One turn moves every row onto another: examples first, then more rows asked
Novo: [-1.97  0.67  0.56  0.33  1.84 -2.51  0.34  1.14  0.30 -0.56 -0.80 -0.10
 -0.97 -0.25  0.27]
potu: [-1.19  0.58  1.10  0.28  1.81 -2.89  0.24  1.11 -0.10 -0.35 -0.88 -0.41
 -1.16 -0.18  0.03]
Lalo: [ 2.87  0.38 -0.77 -0.45  0.34 -0.08  1.94 -0.65 -0.68 -0.67  0.86  0.49
 -1.00  0.74 -1.06]
muka: [-1.86  0.80  0.23 -0.35  1.12 -3.41  1.01  0.37  0.46 -0.13  0.25  1.10
  0.32  0.16  0.16]
zoga: [ 0.55  0.64 -2.41 -0.50  0.49  1.15  1.52  0.12 -0.12 -1.81  0.28  0.45
 -1.64  0.06 -0.25]
Vetum: [-0.58  0.73  1.07 -0.36  1.10 -3.86  0.67  0.26 -0.06  0.10  0.11  0.77
  0.06  0.29 -0.16]
guv: [-2.60  0.69  1.31 -0.64  0.80 -1.22 -0.58  0.92  0.74 -0.27 -0.14  1.72
 -1.01 -0.04  1.08]
buni: [-1.72  0.83  1.64 -1.20  0.04 -2.12 -0.66  0.43  0.25 -0.17  0.37  2.27
 -0.56  0.24  0.83]
kigog: [-1.87 -0.71 -0.97 -0.82 -1.58  1.95 -0.38 -0.62  0.51  0.14 -0.63  0.06
  0.41 -0.18 -0.07]
nokud: [-0.99  0.58  0.85 -0.16  1.48 -2.98 -0.32  1.09  0.00 -0.65 -0.74  0.28
 -1.42 -0.51  0.04]
zuf: [ 1.58  0.21 -0.25 -0.36  0.92  3.03  0.86  0.47  0.34  0.46 -1.31 -0.35
  0.49 -0.19 -0.10]
piz: [-1.15 -0.57  0.49  0.35 -0.63  1.85  0.57 -0.79 -0.10  1.15 -0.89 -1.65
  0.94  0.55 -0.31]
gub: [ 2.32  0.60 -0.58  0.23  1.00  0.71  1.83  0.02 -1.02 -0.95 -0.04 -1.01
 -1.51  0.75 -0.84]
mipoz: [ 1.06 -0.84  1.61 -0.30 -1.19  0.86 -0.65 -0.74 -0.86  1.19 -0.93 -1.24
  0.18  0.41 -1.03]
rok: [-1.75  1.06  2.72  0.15  1.21 -1.77  0.64  0.28 -0.16  0.83  0.02  0.45
  0.16  1.15  0.80]
rif: [ 0.53  0.65 -2.20 -0.22  0.57  0.87  2.76 -0.57  0.21 -0.98  0.97  0.69
 -0.37  0.73 -0.36]
zepas: [-1.11  0.65  0.52 -0.62  0.85 -3.73  0.54  0.30  0.26 -0.23  0.21  1.32
 -0.04  0.04 -0.06]
Kem: [ 2.45  0.85 -0.44 -1.73 -0.77  1.55  0.52 -0.09 -0.76 -0.08 -0.29  0.98
  1.51  0.50 -0.20]
Gavef: [-2.95  1.09  1.48 -0.38  0.84 -1.39  0.43  0.32  0.49  0.24  0.25  1.50
  0.18  0.61  1.21]
Ranu: [-0.55  0.85  2.86 -0.65  0.55 -2.48 -0.43  0.34 -0.34  0.48  0.14  1.32
 -0.51  0.68  0.42]
zurip: [ 0.31 -0.70  1.31  0.25 -0.87  1.12  0.46 -1.12 -0.49  1.69 -0.62 -1.41
  1.20  0.87 -0.74]
bok: [ 2.33  0.45 -1.38 -0.69  0.28  0.46  0.86  0.07 -0.75 -1.61  0.29  0.31
 -2.08  0.16 -0.77]
zesor: [ 1.64  0.65 -0.86  0.38  1.06  0.49  3.06 -0.72 -0.47 -0.24  0.74 -0.35
 -0.31  1.15 -0.66]
pefi: [-1.80  0.58  0.25 -0.19  1.52 -2.63 -0.13  1.14  0.39 -0.76 -0.67  0.44
 -1.28 -0.56  0.25]
Pegep: [ 0.51  0.80 -1.59  0.38  1.29  1.45  2.47  0.01 -0.46 -1.01  0.12 -0.80
 -1.07  0.76 -0.29]
keka: [-0.98  0.68  3.17  0.19  1.28 -1.73 -0.31  0.70 -0.15  0.65 -0.40  0.24
 -0.84  0.54  0.50]
dage: [ 0.37 -0.98  0.05 -1.49 -2.19  0.85 -1.58 -0.63 -0.18  0.13 -0.55  0.38
 -0.37 -0.34 -0.67]
gar: [ 2.52  0.00  0.10 -0.71  0.48  2.50  0.12  0.57  0.07  0.34 -1.27 -0.02
  0.03 -0.32 -0.34]
monim: [ 0.99  1.07 -0.91 -1.05 -0.22  2.28  1.50 -0.25 -0.34  0.15 -0.40  0.48
  2.22  0.81  0.24]
Zigos: [ 1.96  0.03 -0.76 -1.27  0.14  2.65 -0.16  0.62  0.43 -0.21 -1.02  0.83
 -0.12 -0.64 -0.23]
rudiz: [-0.98  0.48  2.37 -0.89  0.57 -1.96 -1.22  0.82  0.11 -0.08 -0.21  1.58
 -1.34 -0.06  0.57]
Letun: [ 1.32  0.85 -1.29 -1.74 -0.83  1.98  0.86 -0.11 -0.27 -0.30 -0.17  1.21
  1.76  0.42  0.22]
roze: [-1.45  0.78  0.85 -0.01  1.38 -3.48  1.22  0.26  0.14  0.20  0.10  0.49
  0.38  0.41  0.06]
lem: [-0.80 -0.87 -0.72 -1.48 -2.25  1.16 -0.82 -0.91  0.44  0.23 -0.13  0.98
  0.39 -0.33 -0.42]
kapak: [-1.83 -0.58 -0.37 -0.28 -1.16  1.84  0.62 -1.01  0.52  1.01 -0.38 -0.47
  1.32  0.36 -0.11]
Ses: [ 1.37 -1.06  1.01 -1.08 -2.03  0.31 -1.03 -1.08 -0.45  0.84 -0.40  0.02
  0.13  0.10 -1.05]
Zosef: [-2.65  0.83  2.01  0.33  1.49 -1.03  0.32  0.71  0.49  0.46 -0.35  0.45
 -0.46  0.49  1.05]
mitol: [ 0.90  0.22 -1.10 -0.85  0.51  3.17  0.51  0.57  0.73  0.00 -1.06  0.37
  0.35 -0.50  0.06]
vinit: [ 2.25  0.89 -0.09 -1.06 -0.29  1.77  1.12 -0.33 -0.78  0.39 -0.45  0.05
  2.01  0.96 -0.13]
Duz: [ 1.68  0.41 -2.03 -1.02 -0.08  0.18  1.68 -0.51 -0.07 -1.27  1.12  1.39
 -0.98  0.35 -0.73]

kigog turns into lem
zepas turns into nokud
Now find these:
rudiz turns into Ranu
zoga turns into Duz
vinit turns into zuf

